In the data rows, 128 means zero.
The table:
[113 161  93 111 132 153  97  99  74  86 135 135 120 134  91 169 129 144
  98 161  90 139 156  66]
[136 129 146  80 172 138 162 130 164  89 137  96 116 136  67 134 139 174
  76 189 137 143 153  52]
[199  85  53 193 141  91 126  68  95 184 161 197 177  70 152 139 214  97
 205 156 139 120  83 249]
[159  47 130 170 159 119 133  97  83 198 114 163 189  97 150  75 211 106
 231 135 204  90  60 205]
[111 135  30 118 134 160 170 140 152  95 125 117 147 183  87 149 151 186
  77 144  80 113 154 138]
[126  61  62 236 163 139 121  81  97 170 154 178 183  85 188 128 235  95
 171 114 131 108  61 208]
[103 114 246  91  83 136  57 142 160 155  70 114 123 119 138  77  24 127
 112  70 214 104 120 121]
[103 177 110 105 158 108 135 111 169  53 154  86 131 159  53 211 123 166
  77 159 112  79 141  80]
[111 208  69 120 113 135 176 159 149  54  97 119  98 184 102 144 108 136
  85 131  50 111 152  77]
[ 76 144 146 191  99 141 111 215 144 166 155  55 144 118 136 124 135  75
 126  88  75 152 107 198]
[133 164  44 120  93 122 154 165  84  58 142  98 117 173 161 186 136 164
  88 129  70 118 159  65]
[117 154 123 109 119  81 173 116 175 121 116 129 142 142  83 149  77 153
 126 150 112 113 135 110]
[122 157 161 215 111 162  86 217 127 149 141  88 123  70 161 100 163  46
 121  72 104 169  83 203]
[ 98 121 255  86 110 159 104 123 184 159 122 114  95  80 157  92  55 120
 134  81 163 117 132 111]
[138  92 230 180 101 132 104 205 144 190 111  69 117  57 123 111 143  65
 166  66 167 163  94 212]
[116 195  50  97 123  86  94 140 126  51 169 130 130 218 116 174  99 136
  69 165  97 116 169  55]
[159 131 140  85 147 105 148 100 159  68  91  49 159 143  90 171 124 142
  94 119 148 147 139 126]
[141 149 162  99 123 113 141 136 158 102 149  83 126 173  50 158 131 161
  88 150 121  95 128  65]
[ 91 109 159 204 107 136  88 170 114 153 151 150 148  85 128 101 197  64
 152  42  96 153 107 203]
[122 133  54 117 118 102 163 164 114 102 146 143 129 212 124 178 114 159
  89 180  34 135 162  93]
[ 95 156  19 112 151 101 167 120  95  77 112 119 158 186 148 210  88 188
 120 190 140 153 161  76]
[132 146 136  71 156 149 152 112 178  80 149 144 118 164  66 188 109 127
 111 163 144  86 175  89]
[110 128 167  99 125 158 108 155 140 156 133 162 111 135 157 112  22 119
 118  99 160 132 169 129]
[137  53  92 171 159 121 131  47 123 186 141 180 198  96 230  86 235  72
 132 150 135 134  59 215]
Every row belongs to one group in each of 2 separate groupings. Only the weakest grouping, the one that moves the rows least, is given. Groups are numbered from 0 in the order they first appear among the rows asked about.
More rows, each followed by its group:
[130 100 255 165 133 140  86 183 165 128 137  49  90  89 100 114 165 142
 138  52 121 138  76 193] -> 0
[124 179 169  69  90 212  85 125 133 123  95 171  89 134 152  98  57  83
 116  93 128 127 184  42] -> 1
[136 131 138  81 109 156 146 165 127 167 114 177 138  94 180 129   6 122
 161 139 151  93 172 122] -> 1
[160 102  20 218 167 126 166 101  61 179 148 181 150  92 188 104 201  83
 232 118 117 125  73 194] -> 1
[161  84  39 222 148 115 139  67  81 219 128 185 171  54 204  84 223  99
 214 122 132 189  70 213] -> 1
[132 134 255 108  84 144  65 113 164 165 131 123 105 143 108  86  10 137
 149 108 197 117 135 142] -> 0
[144 127 244  76 128 121 124 146 126 185  93 104  84 141 153  76  23 137
 157 133 180 138 155 111] -> 0
[137 160  40 135 159 102 142 177 144  52 142 136  94 173  83 140 145 154
  91 139 102 121 151  77] -> 1
[ 91 189  55 152 109 115 123 173 106  50  81  87 109 213 113 217 143 140
 111 161  93 185 158  85] -> 1
[148  42  34 179 162 121 107  95  71 207 119 154 187  65 138  51 218  80
 201 141 125 158  27 252] -> 1
[ 90 161  62 103 167 119 123  99 122  57 158 155  88 193 135 168 161 120
  67 115  83 157 108  94] -> 1
[119 137 138  93 124 133 175 102 151  67 106 154 117 159  57 180 119 118
  77 140 115  98 137  29] -> 0
[ 86 176  63  79  87 113 154  85 126 108 163 149 165 181  70 141 139 173
  87 173  76 150 166  55] -> 1
[130 158 178  72 134  93 160 145 130  98 167  99 125 160 114 130  73 183
  81 114 120  96 124  76] -> 0
[223  48 138 170 139  89 184  76 137 196 107 106 195  43 199  52 242 100
 225 160 224 105  72 234] -> 0
[128 119 189 175 110 135  94 199 111 174 147  54 124  22 151 114 212  60
 167  50 134 167 111 198] -> 1
[138 136 133 101 134 112 148 103 186  55  96 116  93 168  34 125 145 186
  71 186 120 144 100  64] -> 0
[149  42  64 212 115 125 149  73  76 198 135 213 155  74 215  68 255 135
 145  94  95 149 114 227] -> 1
[ 94  92 164  93 139 175 109 149 116 176 115 136 108 123 152 124  59  90
 138 114 170 105 155 131] -> 1
[169 141 151  53 102 122 113  84 148  68 122  93 108 128  61 166  97 211
  99 156 157 120 153  89] -> 0
[ 89 170  64 132 107 118 172 127 123  66 128 175 100 180 101 164 155 155
  78 146 101 105 203  76] -> 1
[166  96 255  74 121 169 113  92 151 158  95 160  54  71 151  84  51 107
 171 128 179 134 128  78] -> 0
[126 155 255  76 127 153  75 109 130 216 115 130 105  73 115  89  10 141
 151 103 202 108 160 101] -> 0
[114 166 133  93 127 108 106 118 116 100  96  73 126 175 147 140  75 174
  90 160 153 120 140  95] -> 0
[164  51  30 235 149  88 157 113  86 193 169 173 170  76 204  83 210 144
 201 102  83 140 104 219] -> 1
[147 149 129 101  84 107 101 130 125  70 117  96 106 179  63 140 106 113
  77 174 128 124 133  89] -> 0
[ 84 134 163  78 177 166 112 165 112 152 128 161  76 107 182  94  57 118
 162 102 120 127 159  95] -> 1
